Each path below is one point turned by a fixed rotation once a step. After each direction that follows a path, write how fast that rotation turns it, in degrees each step (0 if it stays still).
Each turn is a multiple of 5 degrees from 10 to 175, or 0.
Each row of a path follows its step; steps can be skipped.
Path 1:
step 10: [-10.5   4.0  16.7 -17.9   8.3   4.3  -7.5 -11.9  20.0  39.1  -9.1   5.7
  -3.4 -10.7   1.8   5.7 -10.2 -13.4  -5.3  19.9  -1.7  -6.0  19.5  24.7
  12.9   3.4 -30.2 -22.2 -11.7  10.2  25.6   4.1 -10.1   1.2  -1.7  -0.7
   5.4 -22.0 -14.6 -11.0  -3.6 -26.8  12.5  -1.2]
step 11: [-18.6 -27.5  20.6   4.0  -2.8  -4.7 -11.8  -2.0  -5.8  35.1  -1.8  -2.6
  15.0 -16.4  25.7   3.9  -3.1  -4.6  19.4 -18.8  -4.5  -5.9  -6.6  31.2
   6.3 -22.7  14.8   8.5  -9.1   6.9  20.3  -8.1   5.9 -10.5   8.7  -0.6
  -6.4  -0.3  -9.5 -24.5  -6.9 -20.5  -6.5  23.8]
step 15: [ -7.8 -17.5  -1.1   6.8 -23.7 -10.5 -19.2  -0.5  24.9  19.1  10.6  15.1
 -40.8   1.5 -10.5  -9.2   6.6  -3.1  26.1 -10.4  -3.0  29.2 -15.3   3.7
 -23.5 -16.7 -15.9   7.6  -3.1  -7.3   1.6  -7.1   9.0 -12.8   2.4  -2.0
  -2.2   5.6 -22.7 -22.7  -9.9  -9.1  -8.4  -6.3]
step 17: [-17.4 -23.9   0.8  14.6  -8.8  -5.1  -9.4  -1.1  17.3   8.3 -24.1   3.1
  -3.9 -10.0  13.9  25.5  -0.8  13.3  -0.7 -19.1   6.6   1.1  28.9 -13.2
  -0.3  18.3  -9.0 -14.9  -5.7   2.7   9.2   1.8 -28.2   8.0  35.0   3.1
  -6.4   7.6  -1.2   9.0 -13.4 -38.1   1.5   9.7]
step 21: [ -6.2   1.6  -0.6  29.1   6.1  -9.9   4.6   5.9  -3.7  19.4  18.6   9.4
   2.7   3.1   0.8  -1.7 -14.5 -17.9  33.0   4.8  12.0   0.0   2.5  16.3
  -7.1  27.2 -31.1   6.3  -4.2 -10.0  10.3  -8.4 -25.2  11.5  14.4   6.6
  24.0   5.2 -21.7  -7.8 -12.3 -23.5  23.4 -12.8]
step 23: [-25.2  -8.8   8.5  -6.8  -1.0 -10.1   8.5  -0.7  11.3  -8.5   5.5  -4.2
  -0.1 -27.6  19.4  26.0  -5.6  13.4  -8.6   6.5  -0.4  -6.6   7.2  23.2
   2.3 -19.5 -15.9  14.1 -22.8   5.5  23.1  -7.8  -2.2  17.6  -5.7   9.4
 -34.9 -23.2 -32.0  -1.3  -3.5 -16.4   1.5  -6.4]
step 26: [ -7.0 -22.5   8.9 -27.6  11.1  -3.9  -8.2 -17.9   5.6  31.5 -10.5   2.3
 -30.8 -18.3  -6.2 -10.6   6.8  12.4  -5.1   4.3 -17.9   3.0  -1.8  24.7
  -7.6  -7.0  -9.0  -8.7 -19.1  14.6  10.6  -2.0  -9.2  24.9  -5.0 -11.0
  11.2  -1.6 -28.9 -12.9   9.1 -25.6  -3.5  17.0]
step 28: [ 19.5   3.4  12.5  13.9 -16.5 -11.9   5.4  -0.1  34.5  10.6  -4.3  13.1
   5.5 -27.2 -10.2  -1.1  -1.6   4.4  31.3   2.9  21.2  20.2  -2.1 -18.3
 -10.0  -6.6 -14.6  -2.3   9.0 -16.1  -6.9   9.0   1.7  21.1  31.9  -6.3
  -5.3 -17.2  -7.8  -8.9 -10.8 -25.0 -10.7   4.3]
step 33: [-24.3 -23.0   1.5   1.9  -7.9 -11.7 -11.7   0.1   2.2   1.8   2.4  -7.7
   7.4  13.8   4.7  -8.6  -5.4  27.7   3.6 -13.1 -13.1   2.6  -3.9   4.6
 -10.7  29.9  -4.0  -3.9   7.5   2.3  26.7  -0.7 -39.6  10.9  29.6  -1.4
   9.3  12.9 -26.7  18.7 -13.6 -21.1 -13.1   5.5]
step 36: [-11.1  -7.2   4.5   2.9 -18.8  -6.1  -3.6   8.8   9.9  13.3  10.3   5.9
  21.7 -14.1  16.3  19.4  -0.9   1.0  -2.5   2.9  -3.4 -19.3   4.4  21.3
  36.3  11.6 -25.9   1.0  -1.8  -4.3  15.7   2.6 -30.6  -0.2  -3.9  20.8
  -6.5  17.0  -0.2  -8.1 -21.7 -37.3   3.9  10.8]
Speeds:
[ 3.3  2.6 -0.5  3.8 -0.9 -2.4 -6.4  0.1  4.9 -2.7 -8.5 -2.0 -9.2  5.7
 -5.4  0.5  0.9  2.7 -6.6  0.4 -7.1 -1.4  1.2 -6.3  4.1 -1.5 -0.2 12.0
  0.5  1.6 -1.5  1.8 -9.3 -1.6 -1.2  3.3 -3.4  1.2 -6.5 -1.8  3.3 -1.5
  0.6  7.8] | 40
[-9.5 -1.8 -1.9 -2.0 -3.3  3.7 -1.0  2.0  0.7  0.3 -7.9 -0.6 -2.9  8.1
 11.2 -2.4 -0.7  1.4  1.8  5.3 -6.1 -3.3 -3.8  2.3 -7.1 -1.7 -0.3  6.7
 -2.9 -5.0  3.3  3.6  6.0  4.3 -3.5 -3.8  6.5 -2.6  2.4 -4.9  1.9  0.4
 -7.9 -1.0] | 95
[  0.6  -2.9  -0.5   1.9  -4.9   4.4  -0.6  -1.9   4.0  -4.5   8.9  -3.1
  -0.2  -2.4   0.2  -2.5  -1.6  -2.6   4.5  -2.4   5.5  -4.3  -2.4  -1.5
   2.1   0.0   3.5   3.5   3.4   1.6  -2.6   3.2  -4.7   1.1 -10.3  -3.8
 -11.2  -4.7   2.7  -9.9  -7.3  -1.8  -9.1   0.7] | 90
[ 4.8 -0.7  1.6 -2.5  2.8 -1.4  5.0  5.7  1.5 -1.7 10.1 -0.7 -0.5  4.3
 -7.0 -3.0  5.2  1.7  3.3  2.6 -1.4  4.7 -4.8  2.5 -6.9 -2.5 -1.9  3.1
  6.9 -3.5 -4.3  8.5 -6.7  8.3  1.0  0.0  8.8  2.8 -7.7  0.2 -0.5  0.1
 -1.7 -4.5] | 55
[ 1.6  2.3  1.6 -2.0  6.8  1.1  2.7 -7.5 -5.2 -2.6 -3.4  4.7 -2.8 -0.9
 -0.8  5.8  4.5  3.0 -3.3 10.2 -7.8  1.0  7.4  6.0  1.5 -2.1  3.5 -7.5
  2.3  0.1 -4.6  3.9 -3.6 -0.6  3.5 -2.2 -5.5 -7.5  0.8 -4.1  0.5 -3.6
 -7.9 -5.0] | 115
[ 0.0 -7.8 -1.6  2.3 -0.9 -0.4  2.5 -1.2  6.6  2.5  3.0  3.0 -3.8  1.1
  0.8 -0.3  5.6  6.0 -0.9  6.0  6.1 10.4  6.4 -9.5 -5.6  6.3  8.9 -1.1
 -3.2 -3.7  2.6  2.6  1.1 -8.8 -0.2 -0.5  0.7  6.0  2.4  0.3  1.0  1.3
 -4.8  2.4] | 25
[ -4.7  -1.7  -0.2 -14.5   1.9   4.1  -3.0   0.2   6.2  -4.7   8.3  -5.5
   2.2   0.7  -0.4   5.1  -3.2   7.1 -11.0   2.1  -2.9  -3.6   0.7  -3.6
   2.7   2.5  -5.1  -7.4  -1.7  -0.6   5.1  -1.4  -1.1   3.7  -4.8  -0.7
   1.0   3.0  -1.6   2.2   0.9  -3.9  -1.0   3.4] | 110
[  5.3   2.8  -5.0  -1.6  -0.1   4.6  -8.2   3.0   2.0   4.1  -5.6   6.2
  -5.8   1.4  -0.5  -0.8  -4.3  -0.9   1.4  -3.0   5.0  -0.2  -0.6  -2.5
 -12.2   4.4  -0.3  -8.6   0.1   7.8   3.0   3.8  -3.2   6.2   0.9  -9.0
  -4.6  -2.9  -4.0   3.4   1.5  -3.4   1.5  -1.6] | 160
Path 2:
step 5: [ -9.9  -7.9  -7.7  17.0  13.7 -23.6   7.0   1.6   3.9   0.3 -37.6 -13.8
   4.4   9.5   6.3 -12.5   4.9  -1.2  -7.6  -0.6   9.1   1.5   0.4   1.2
 -15.5   1.5   9.7  -2.6 -23.2  18.8 -17.8 -24.8   1.0  15.3  28.6   5.9
  -5.2  33.6  19.2  -7.1  -2.8   5.6  10.2  17.2]
step 8: [-12.0  15.7  -5.8   5.5 -10.3   8.1  14.3   5.5  -1.6 -13.4  10.1  21.6
   9.9 -12.4 -21.8  -6.5  17.3   5.0  -0.8 -11.4 -11.5   1.3  -0.5  22.2
 -19.4  -8.2  -5.5  16.3   4.3  -3.8  -7.7   4.3   1.6   5.1 -19.2  17.1
 -48.9   2.6 -20.1 -10.3 -23.3  -8.6  14.5   1.5]
step 10: [-12.2   4.6  11.1  13.6  -0.5  -3.2  -0.7  -0.3  -9.9 -14.3  28.3   4.6
  -9.7  33.9   3.0   1.7 -10.7  12.7  -6.2  13.7  18.5   8.5  -9.4 -10.8
   5.9 -14.8 -22.0   0.5  -1.4   6.7  35.4  11.4 -17.5 -12.4   0.8  -5.9
 -11.1  12.6  20.8   2.8  -0.6 -23.9  -6.4  29.2]
step 13: [  9.4   5.6   0.5  -6.2   0.8   6.6 -12.9  22.5   8.6   3.9   2.0   3.4
  -1.9   9.6  15.0 -15.4  -7.9  -8.8  10.2   9.2 -22.5   1.5  15.6 -43.2
  -3.8   3.1  -5.0 -13.6  28.9 -35.8 -13.0 -14.2 -20.8   8.3  -1.1   7.0
  -1.4   5.3 -21.3   5.2  -0.7  13.8  11.5  12.8]
step 14: [-12.5   8.2   4.3 -19.5   3.7 -24.3  -2.4 -17.1   8.9 -31.3   3.8 -10.0
  -8.2  -2.8  -1.1  -1.9   8.0  -8.8 -17.8  -7.1 -24.5 -15.0  23.6  14.5
 -11.8  15.8 -11.6  -2.3 -13.0  -2.9  16.5  11.0  11.9 -27.6 -23.5   5.9
  -9.2   2.5 -10.7  14.2 -23.9   4.9 -11.1  14.8]
step 15: [ 26.3  -1.8 -14.1  18.6 -16.6   1.8   0.7 -29.2  -5.0  24.2  10.4 -15.3
  -7.5  10.5   8.0  -2.4 -21.0  -5.8  -3.9  -5.6  -7.5 -16.9  11.8 -10.0
  16.5  11.6  11.4  14.8   6.8  21.3  -5.1 -19.8  13.9  -9.3  13.6   6.4
  -7.7 -20.9  -0.3  16.3  23.8  -2.0 -23.4   0.0]
step 17: [  6.6  -8.9  16.2 -11.5  12.3   5.7  33.0  24.2  -1.2  15.0 -15.5  -5.2
   6.1  16.7  18.6  22.4  12.4 -18.7  -1.8  23.2   5.2   3.5 -11.5  11.0
 -15.5  20.7   1.9  -5.4   3.8   9.7 -16.7 -13.7  21.6   0.7   9.8   7.5
  14.3  -7.1 -20.5  17.6  -7.6   5.3  15.7  -9.2]
step 18: [ -4.4   8.1   7.3  17.5  12.5  10.2   2.1 -14.1  22.5 -25.4  -1.7  18.2
  16.5 -20.6  -5.8 -10.2   4.6   2.1  33.1   1.6  18.5 -22.1  -6.7  -9.5
   5.3   9.5  13.2   9.3   1.3 -15.9  19.5   7.8   1.5 -10.4   4.3  14.0
  27.5  -7.6   4.3   9.5 -19.0  13.9 -15.1 -20.1]
step 25: [  1.3  -4.0  15.0  -3.2  10.3 -14.2  -0.3   5.7   4.0  10.7  18.1   5.6
 -11.0  -3.7   9.8 -23.8 -10.4  21.2   0.1   5.4 -19.4  22.2  13.0  13.0
 -11.3 -16.6   9.3  18.5  -4.4 -15.8 -15.3   8.7   5.3   4.3 -18.6  -9.9
 -50.1  -8.8 -10.5   9.9   3.0   7.6  17.5  -5.3]
step 36: [ 21.3  -2.4 -13.1   2.3 -13.5  -6.7  -6.6   9.3  26.5  -1.7   4.2  -9.9
  22.7  12.3   3.0 -23.6  -7.4 -13.1  30.8 -11.7   6.9   3.4  22.5  -4.9
  -5.1  -7.1   5.6  -8.5  -3.0  -2.5  17.4  -4.4   5.0  -8.9 -10.3 -12.3
  -2.4  11.2 -35.0  20.8  13.6  29.0  -9.6  -6.4]
Speeds:
[-4.3  5.9  0.2  4.1  5.0 -1.2  3.6 -2.0  1.7  8.7  0.4 -0.3 -4.1  4.5
 -9.4  1.6  2.9 -2.0  4.8  0.6  3.1 -4.7  7.6 -5.9 -2.2 -1.1 -4.0 -6.3
  4.5  5.1  3.4 -1.3  4.6  0.9  3.4 -0.3 -4.1 -5.6 -2.0 -6.4 -8.1  4.2
  0.1  8.6] | 10
[  2.0   1.6  -3.8   1.0   2.0   1.8   0.8   4.3  -3.2  -4.7  -2.7   1.7
  -2.1   1.7  -4.6   2.1   4.5   2.1   7.8   1.7  12.1   4.0 -11.7   3.4
   3.3  -1.1  -1.9   0.1   5.9   3.0   1.9   3.7  -4.3  -2.6   0.2   7.8
  -2.9  -2.6  -5.2  -3.4  -3.9  -9.3  -2.9  -5.9] | 35
[ -4.9   0.7   0.7  -4.8   1.0  -0.1   0.4  -6.1   3.6  -0.7   4.7  -4.0
  -1.4   6.2   4.8   4.9  -0.2   4.6   0.7   1.5   4.6   4.4  -1.6   1.9
   3.7  -2.5  -2.8   6.6   0.4  -3.3  -1.9 -14.7   2.5   2.5   8.2   3.9
  -5.9  -2.7   6.6   8.1  -5.2  -0.6   3.5  -0.6] | 145
[ 7.4  7.4  4.1  0.8 -6.3  1.5 -0.8 -6.3 -0.2  3.0  4.4 -3.4  0.8  0.5
 -1.3 -2.6 -5.2 -1.5 -0.9 -1.0  4.7  2.9 -2.1 -3.7 -5.0 -1.8  4.3 -8.2
  3.6 -7.3  4.6  7.2 -5.8  4.0 10.4 -3.9 -3.3  6.6  1.8  4.6 -3.9  0.0
 -2.1 -4.4] | 125
[ -1.9   3.4 -11.3   5.8   5.4   8.9  -5.3   0.9   6.5  -8.3   6.0   3.2
   1.2   2.2   5.5  -5.5   1.9  -0.2  -4.7   0.0   0.9   2.2   0.1  -7.0
   0.0   6.9  -0.5  -2.7  -2.2   4.4  -5.5   0.8   0.9   0.5   4.0  -7.4
  -2.9   2.0  -0.6  -3.5  -3.2  -4.8   5.4  -0.4] | 130
[ 4.5  1.4 -5.0  1.3 -1.2  7.0  6.2  3.9  1.4 10.1  0.6 -2.7 -1.1  4.0
 -0.5  2.2 -3.9 -5.5 -3.4  0.7  4.5  1.6  0.5 -4.8  0.9 -0.1 -9.1  3.2
  4.3 -1.8 -6.5 -4.7  4.3  2.7 -6.4 -1.0 -1.2  6.9 -8.2  4.1  7.6  1.4
 -4.5 -5.6] | 170
[-3.1  4.3  3.1 -4.8 -4.6 -5.1  5.2  6.4  5.4 -0.4 -6.9 -4.6 -8.7  0.2
  2.1 -8.0  5.0 -1.4 -0.6 -1.7 -1.5 -2.3 -3.2  5.3 -2.8  5.0 -3.4 -5.5
 -3.3  0.2  0.0  2.6  4.4  5.6 -2.8  2.1 -9.9  5.3  0.5  2.7  0.7 -4.2
  9.1  0.2] | 125
Path 3:
step 4: [ 11.9 -19.8  15.3 -20.9  -7.4   6.9   9.3  18.8   3.3  -2.9 -22.2   8.6
 -11.7 -12.0  -2.0 -27.4 -30.0   1.1  14.4 -29.1 -17.8 -32.9  -6.1   6.4
 -14.5   7.7   6.1  -1.1  -0.2  -1.3  -3.8   5.1  -9.8   1.2 -19.0  15.5
  30.3 -27.3   1.5   6.9   1.7   3.2  -6.3  10.6]
step 12: [-41.9   8.7 -13.4  23.7  18.5  12.6  -6.5   4.0  -4.6 -12.6  10.7   1.3
   6.9  -4.9  18.4  -9.0  15.2   1.5  30.0 -17.5   1.5  16.4  18.8  -6.5
 -13.0  -6.3  -9.2   1.1 -18.3  14.7  10.0  22.4   3.8  -3.8  34.0  12.5
 -15.8   2.3  -0.2 -18.6  -6.7  -8.5   6.1 -12.7]
step 15: [-25.2  28.1  -1.0  -3.7   8.3 -19.1   7.7  -0.4 -29.4  -8.8  -3.0 -20.0
 -12.2  32.1  -4.3  -0.7   6.6   8.5   0.9 -30.8  -4.5   7.3  15.5  -6.5
   0.8 -16.6   3.8  13.9 -29.1   6.6  14.5  -3.4 -14.4  -8.4  17.2  -3.1
  17.2 -12.5  -2.5 -21.8 -14.8 -13.1 -15.9  -0.9]
step 20: [ 22.8 -19.0  12.7 -15.4   1.9  12.0   1.9  -6.8  -2.2 -16.5  11.9   5.1
   6.2  -6.3   4.4   1.9 -13.8  24.4   6.7 -12.8  -9.7 -21.3  -4.8   9.3
   9.6  13.0  24.7  -1.4 -25.7  -2.1  -1.6 -18.2  -4.9   0.3  -6.2 -39.4
  25.7  -9.0 -19.6  -0.7  -7.1  31.8 -15.3  -8.6]
step 21: [-11.2   2.7   8.9 -34.4 -20.4 -16.4  -3.9  -5.6   0.6  -9.8  -3.1  20.7
  25.2   0.9  -1.9  11.5  20.3   2.8  16.9 -14.5  11.2 -18.5  -4.2   1.6
  -0.6   2.6 -18.0  11.3 -18.1  -3.4  33.0 -10.5  21.3 -15.7  18.2 -24.5
   5.3   3.2  18.1  16.3  16.2  16.6  -5.9  -3.3]
step 30: [  0.1   5.8  -7.7 -16.7  15.3  -5.9  24.3   6.4 -17.7 -16.9   3.8 -17.4
  -4.8  29.3   8.9  -9.8  -7.7 -29.5  -2.3 -17.9   5.7  26.0 -13.8  24.7
  -3.4  -6.5 -24.3   1.4  -3.0  15.4 -13.2   7.8 -19.9 -14.2  15.4  -5.7
 -18.6 -19.5  23.3   3.1  11.2   8.5 -14.3  -7.1]
step 31: [ -4.0   9.9  -0.3 -12.0  -5.0  -9.7  18.5   2.2  -9.9  -7.2   3.1  -4.8
 -12.9  28.7 -12.7  14.7 -37.9  -1.0 -21.8 -45.0  17.3   2.4 -10.6  -9.2
 -18.6  -0.2   7.3   9.9   4.5  11.6   2.8   5.5  -4.2  26.3  -5.9  13.7
  -1.8  -1.5 -10.1  14.0 -27.3 -13.9  -3.5   4.0]
step 33: [  7.4  12.5  -6.5 -43.3  -2.0   1.3   4.3   7.3 -15.1   1.4  -5.9  -3.6
  -2.1  19.4  10.1  29.0 -22.7  -7.1   8.1 -14.4 -32.4 -14.7 -13.9  11.3
 -25.2  17.9  -5.7   1.2   0.6   7.0   1.9 -11.5   4.7  -8.6  12.9 -10.2
   9.7 -16.9  13.1  -5.2  23.9  16.5 -11.3 -16.1]
step 37: [ -1.0  -0.8  33.4 -10.9 -25.6  -7.4 -13.3   4.6  10.7 -24.8   5.8   8.1
  29.6 -14.6  13.7   4.6  -9.6  -1.0  -6.1  -8.5   1.4 -25.4  15.0 -19.7
 -17.4   7.2 -27.3   0.4   0.2 -13.7   9.3  25.8   2.3  10.6  17.9  -0.2
 -21.3   7.8   9.9  -0.2 -18.3  -3.3 -18.4  -3.1]
step 43: [-19.2   4.6  10.2   4.5  -1.4  -7.8   9.9  -2.2  -3.5 -31.4  12.9 -13.2
   2.5  12.8   2.3  -0.2 -11.4  -4.2   6.8 -15.8  14.7  27.7   9.1  13.6
  -8.6  -8.7   1.4  19.9   3.2 -12.5   6.0  36.7 -14.5  -8.4  14.4   9.5
  21.1 -27.5 -17.1   2.7 -11.1 -29.9   9.2  22.2]
Speeds:
[ 3.5 11.4 -5.7 -5.9  6.9  1.0 -3.9 -0.4  5.2 -3.1 -2.3  0.9  0.4  0.0
 -5.5 -7.4  4.9 -1.7 -6.5 -0.3  1.5 -2.5 -2.1  2.7  4.3 11.8  6.0  4.2
  3.2  1.3  5.7  2.6 -4.5  1.8  0.9 -1.5 -5.9 -1.2 -4.2  1.0 -0.2 -6.0
 -0.4  3.7] | 85
[-1.2  1.7 -1.4  7.7  7.7 -4.0 -0.8  0.2  0.1  4.1 -9.5 -5.6  5.8 -1.2
  9.4  1.2 -1.1  1.3  6.3  0.8  3.3  7.4  3.5  3.9  0.9 -1.5 -6.8 -2.1
  6.8 -0.5  7.2  0.6 -3.7 -1.5 -3.8 -2.5 -3.6  3.7 -5.6 -5.5 -6.8 -3.5
  0.7  2.9] | 25
[ -1.4  -4.2  -2.1  -4.6  -0.7  -0.2  -1.8  -0.7  -6.9   5.5  -3.2   1.9
  -5.8   4.2   6.7  -6.3   4.5  -8.1   1.1  -2.8  -4.4   2.5  -1.3   1.5
   1.1  -1.5  -0.1   3.7  -4.5   1.9   4.3  -3.3   4.2   5.0   9.3 -10.5
  -2.4   3.8   4.2  -7.8   5.0  -4.4   5.5  -0.6] | 120
[-5.2 -5.5 -2.3 -5.2 -2.0 -1.6 -5.3 -2.4 -1.6  0.9 -1.3  0.8 -1.8  5.7
 -3.8  4.4  7.1 -1.9  1.3 -1.9  8.1  1.2 -6.4  6.5 -9.9  6.9 -3.4 -3.7
  6.2 -3.7  1.2 -2.6  7.2  2.4 -5.0  3.4  7.7 -2.1 -5.6  1.4  0.4 -1.6
  5.8  2.7] | 145
[ 2.6 -9.5 -0.8 -2.2  3.6 -3.5 -0.8  6.5 -3.3  3.1 -1.8 -6.6  1.0  0.8
 -0.1  2.4  3.5  7.4 -2.4  0.5 -1.1 -5.5 -1.1 10.3 -1.7 -2.0  4.9  7.2
  3.9 -2.7 -3.4  5.8 -4.5 -4.5  4.9 -0.4 -5.3  0.7 -3.9 -1.3  8.1  9.7
 -0.3  2.5] | 115
[-2.3  6.2  0.1  7.2  2.0  6.0 -4.0 -1.4 -0.7 -4.1 -4.8 -4.6  3.5 -4.8
 -6.3 -1.8 -1.9  2.3 -5.0 -3.9 -0.7 -3.1  2.8  3.5 -3.5 -1.1 -7.8 -0.5
  1.8  1.9 -3.1  3.1  4.0  8.6  0.5 -7.7  9.0  3.7  0.1 -4.4 10.4  2.1
 -5.2 -2.1] | 85
[ -2.8  -7.9  -1.0   3.8  -1.8   0.3 -11.2  -2.1  -7.7   3.0   1.2  -2.2
   6.0  -7.8   0.4  -7.9   1.6  -6.1   1.9   1.2  -2.4  -0.9  -8.0  -3.7
  -0.4   2.3  -4.8   2.2  -0.6  -2.2   0.4   0.9  -9.6   3.7  -0.6   4.6
  -1.0  -3.3   3.9   6.4  -0.7  -1.1  -7.5   2.8] | 140
